One turn sends every row of this set to another row. A few are shown first. Where does it send the rows asked after them?
Dipo: [-0.06 -1.66  1.65  2.80  2.04  1.43  1.92 -1.14 -2.30 -0.88 -0.79  0.79
  1.06]
fosir: [ 1.00  2.03  0.94  3.65  2.07  1.60  0.98 -1.15 -0.58 -0.19 -1.43 -1.49
 -1.21]
nul: [-0.50 -1.28  0.54  3.82  0.21  0.04  1.94 -0.36 -0.56 -1.42 -0.89  0.13
  0.91]
bote: [-2.51 -0.70  0.13 -1.87  1.32 -3.10 -2.16  0.86 -0.50 -1.22  0.58  1.32
  1.80]
Dez: [-2.26 -0.42  2.03 -2.04  2.15 -3.59 -1.98 -0.47  0.91  0.00  1.26 -1.08
  1.46]
simog: [-0.50  0.93  1.14 -1.11  0.24 -0.76 -5.50 -2.05 -0.79 -1.51  0.73 -0.24
  0.35]
goza: [-0.48 -1.82  0.63  4.14  1.71  0.06  1.73 -0.32 -1.12 -0.33  0.01 -0.68
  0.32]
Tup: [ 0.25  0.25  1.32  2.07  2.49  3.59  1.54 -1.55 -0.31 -0.39 -0.39  1.64
  0.31]
Gidid: [-0.97 -1.13  0.42  4.02  2.32  2.01  0.42 -1.86  1.06 -0.09  0.65  0.60
 -0.70]
ponip: [-1.76  2.70  1.51 -2.78  4.27 -1.39 -2.06 -0.80  1.07 -1.32  1.85 -1.09
 -0.04]
Daf: [-2.49  0.73 -0.78 -1.05  0.94 -2.24 -3.84 -0.40  1.06 -1.02  0.79  1.91
  0.02]
sogir: [ 0.97  3.02 -0.36  2.96  3.04  0.43  0.11 -1.97 -2.29 -0.07 -0.47 -1.36
 -1.40]
zuto: [-0.61 -1.73  0.36  2.40  0.33 -1.08  1.91 -1.35 -1.54  0.96  0.14 -0.87
  1.59]
banu: [-1.22 -0.51 -0.10  2.44  0.91  1.54 -0.08 -3.54  1.52  1.33  0.93  0.82
 -0.15]
lesav: [ 0.43  2.12  0.04 -1.86  0.27 -1.17 -3.19  0.85 -2.21 -1.92  1.63 -0.81
  1.16]
fim: [-1.01  3.50  0.89 -2.22  1.81 -2.29 -2.45 -0.49 -1.44 -2.35 -1.73 -0.89
  0.02]
Zuvol: [ 1.20  0.94  0.46  3.50  0.73  1.08  1.57 -0.52 -2.27 -0.55 -1.25  0.10
 -0.34]
fevi: [ 1.04  2.18  0.80  4.03  2.90  1.39  0.08 -0.80 -0.87 -1.16 -2.01  0.16
 -0.89]
roza: [ 0.78  3.61  0.12 -1.84  1.66 -2.16 -1.51 -0.35 -0.98 -2.31 -1.69 -1.83
 -0.48]
mirar: [ 0.48  0.54  2.15  2.44  4.34  2.21  1.46 -0.40 -1.02 -1.21 -1.65  0.63
  1.07]
nav: [ 0.13  0.20  0.40  4.02  1.22  2.11 -0.14 -2.51 -0.68 -0.67 -0.72  1.22
 -1.29]
Ziz: [-1.06 -0.79  0.55  3.45  1.03  2.11  0.86 -1.82  1.64 -1.21 -0.26  1.43
  0.16]
balob: [-1.81  2.71  1.78 -3.55  3.31 -0.34 -2.27 -1.20 -0.08 -2.24 -1.05  0.30
  0.85]
kov: [-1.05  3.03  0.91 -1.87  3.05 -3.35 -1.76  0.24 -0.56 -1.49  1.18 -2.30
 -0.26]
Vuvi: [ 0.51  0.10  0.27  1.58  1.35 -3.32 -3.44 -0.36  1.57  0.37  2.02  0.22
 -0.79]
mov: [-2.03  1.02  0.97 -0.98  1.35 -3.38 -3.52 -1.30  1.85  0.11  1.25 -0.90
 -0.39]
tizif: [ 0.26  0.41  2.26  1.96  3.67  2.75  2.24 -0.99 -0.35 -0.25 -0.96 -0.84
  0.65]
Pasub: [-0.23 -2.12  2.06 -0.46  3.20 -2.44 -1.46  0.24  1.16  0.24  2.45  0.70
  1.83]
pupos: [ 0.10  2.75  2.41 -1.87  3.33  0.35 -1.12 -2.82  1.84 -2.62  1.26 -1.51
 -0.74]
damep: [ 0.90  2.30  2.24 -1.23  2.09 -2.42  0.22 -0.92 -1.00 -2.93  0.33 -3.33
  0.09]
Mavut: [-1.41 -2.41  0.16 -1.20  1.94 -3.49 -1.65  0.41 -0.50 -1.25  0.45  0.72
  1.85]
zom: [-0.39  1.72  0.70 -2.95  1.66  1.08 -3.44 -0.23 -0.41 -1.77  2.41  0.58
  1.42]
mifa: [-1.45 -0.42 -1.05 -0.16  1.44 -2.08 -4.05 -1.48  1.84 -0.95  0.80  1.70
 -0.70]
nulem: [-0.76 -0.70  2.30 -2.32  1.16 -1.06 -3.79 -1.01 -2.00 -1.67  0.69 -0.46
  2.43]
voka: [-0.07  0.88  1.53  0.62  5.36  2.29  1.68 -1.92 -1.75 -0.11  0.29 -0.25
  1.02]
deko: [-0.43  2.30  1.55 -3.81  3.89  0.58 -1.02 -1.27  0.83 -2.20 -0.74 -0.09
  0.87]

Mavut -> roza
Tup -> Dipo
damep -> Vuvi
Now find these:
fosir -> Gidid
Daf -> balob
ponip -> Dez
zom -> nulem
Ziz -> mirar
zuto -> sogir

